Named turns come first, each shown by rows before and after it. Which turns, in which order, take the first row of each pair that follows to the second? Write the first one first, as in the answered first pair.
turn G:
[ 10 -20  15  11 -32 -17 -14  24  -8 -18] |-> [ 39  -5   2   9  -4 -13 -19  11 -24 -20]
[ -7  -9  17   8 -28  13 -17  13 -18 -25] |-> [ 13  -4  12   6  -6  12 -22   4 -31 -28]
[ 24   9 -30  -5  -4  10  16  -9 -19  24] |-> [-16 -12   0   0 -41  -2  16   5   5  29]
[ 17  14  -6 -12  37 -10  12 -14  15  15] |-> [ -7  11 -17 -14   5   0  28   0  29  22]
turn V:
[ 12  20 -51  -5  -9  31   5   2 -42  -8] |-> [-43  13 -32 -29  -6  26  17  16  -9  27]
[ 3  0 -3  0 10 -5 12 -7 25 12] |-> [ 17  -1  -4   8   9  -5   7 -12  22   5]
[-18   7  11 -21   9 -19  -6   3 -10  16] |-> [ -2   1  21  -7   9 -29 -11  -4  -5   7]
[ 25  -6  14  21  -7  -7 -38  -2 -18 -20] |-> [ 10   8 -15   7 -10  18 -29   5 -43 -12]
turn Y:
[  8  -2  -4  11 -17   1  -2 -20   5 -12] |-> [  3  -8   7  10 -14  -1  -8 -17   3 -13]
[-15  -1   9  -8   0 -11  -1   7   2  14] |-> [-13   5  -1 -11   5  -6   5   5   6  18]
[ 12   0 -21 -11  24   3   0  -6 -29   5] |-> [ 17  -1 -27  -3  11   6   2  -4 -31  -3]
[ 12  -1 -15   2  12   9  -6  -6 -10   0] |-> [ 14  -3 -13   6   7   7  -6  -5 -11  -4]
turn A:
[ 2 -5  0 -2  3 -1 -7 -4 -6 -2] |-> [  9  -3 -11   1  -3   0  -2  -4  -1  -3]
[  4   4 -12   8 -20  19 -12   6 -46 -24] |-> [ -8   9 -34   4 -36  16  27  11   6  -2]
[-25   1  17   3   4  -5 -16  -9   1  18] |-> [  4   8   2  14   1   6 -23 -12 -26  -2]
[ 28   2  34  -6  47 -47 -32 -24   2  -1] |-> [ 68  16 -11   8  26 -28 -14 -28  -2 -17]
Now pairs of rows:
Each pair is two turns apart.
[-32 -10  13   5 -17  -4   1  20 -24  -7] |-> [-15 -16  23  18 -17 -16  -5  13 -19 -16]
V V
[ 45   6  31  11  30 -24  -4 -18   2 -15] |-> [ 46  18   7   8  17   4  -7 -11 -38 -28]
V Y
[ 25  15 -25   1  16   8  20 -11  16   5] |-> [-17   2   7 -15  31  -2   8  -4  17  22]
V A
[-16  -6  16 -16  24 -15  -7  13  -5  20] |-> [-20   4 -11 -21   7   2  12  23  -1  22]
G G
[ -4 -15  -1 -18   5  -4 -16   2 -26  14] |-> [ -5 -13   1 -23  12 -11 -10   1  -9  23]
Y V
[-11 -26  25   6 -33  -4  -5  28  21  -3] |-> [-25 -15  22 -19   5  -3   0  25  29  27]
Y Y
[  8 -16  37   8   8 -29   1 -15  23   2] |-> [  1   7 -23  -2 -21   7  38  -1  27  13]
G G
[ 15   4  21  16  -3   4 -17  -6 -21 -31] |-> [  6   1  15  22 -29  -3   6  -1  22 -22]
A G
[ 22  17   4 -24   6   1 -12 -20 -11   6] |-> [ 32  19  -8 -15 -16   1  -3 -17   2   1]
A Y
[ -9 -26  21   2  -7   1 -17  -4  -5 -26] |-> [ 17 -10  -6   3   2  13 -13  -9 -22 -31]
Y A
[ 12   5  13  33 -14 -15 -12   4   1 -15] |-> [ 16   8  13  30  -4 -11 -14   1 -10 -15]
G Y
[ 27 -19  10  -3  34   7 -20 -16  25   2] |-> [  9  -8 -32  -6 -12  41   9   6  21   3]
V G
[ 13 -13   5   8  -6 -15  -7   5  15   0] |-> [ 17  -8 -13   8 -15  -1  -2   9   4  -6]
V G
[-23   1  29  10 -13 -21 -13   5   6  -7] |-> [ -8  17  -4  10 -19   7 -12   7 -30 -20]
A V
[-21   5   5   9   2  -4   3  16  10   9] |-> [ 13  11   1  18  18  -3  -7   4 -13  -6]
G A
[ 37  15 -23  -6  28   5   6 -12 -15  -5] |-> [  6  19 -35 -16   6  23  15   3 -24   3]
Y V
[-13 -13  20 -12   2 -22   2 -18 -12   7] |-> [  1  -7  14  -9  10 -24   5 -26  -5   8]
Y V
[ 25   6   1  -6   5 -10 -12 -19  -3   4] |-> [  8   3   5 -10   5 -16  -2 -16  15  16]
A A
[-10  10 -45  -6  -9  10  21   4  14  22] |-> [  7  -8  -9  11  -6 -25  11  -9  46  15]
V V
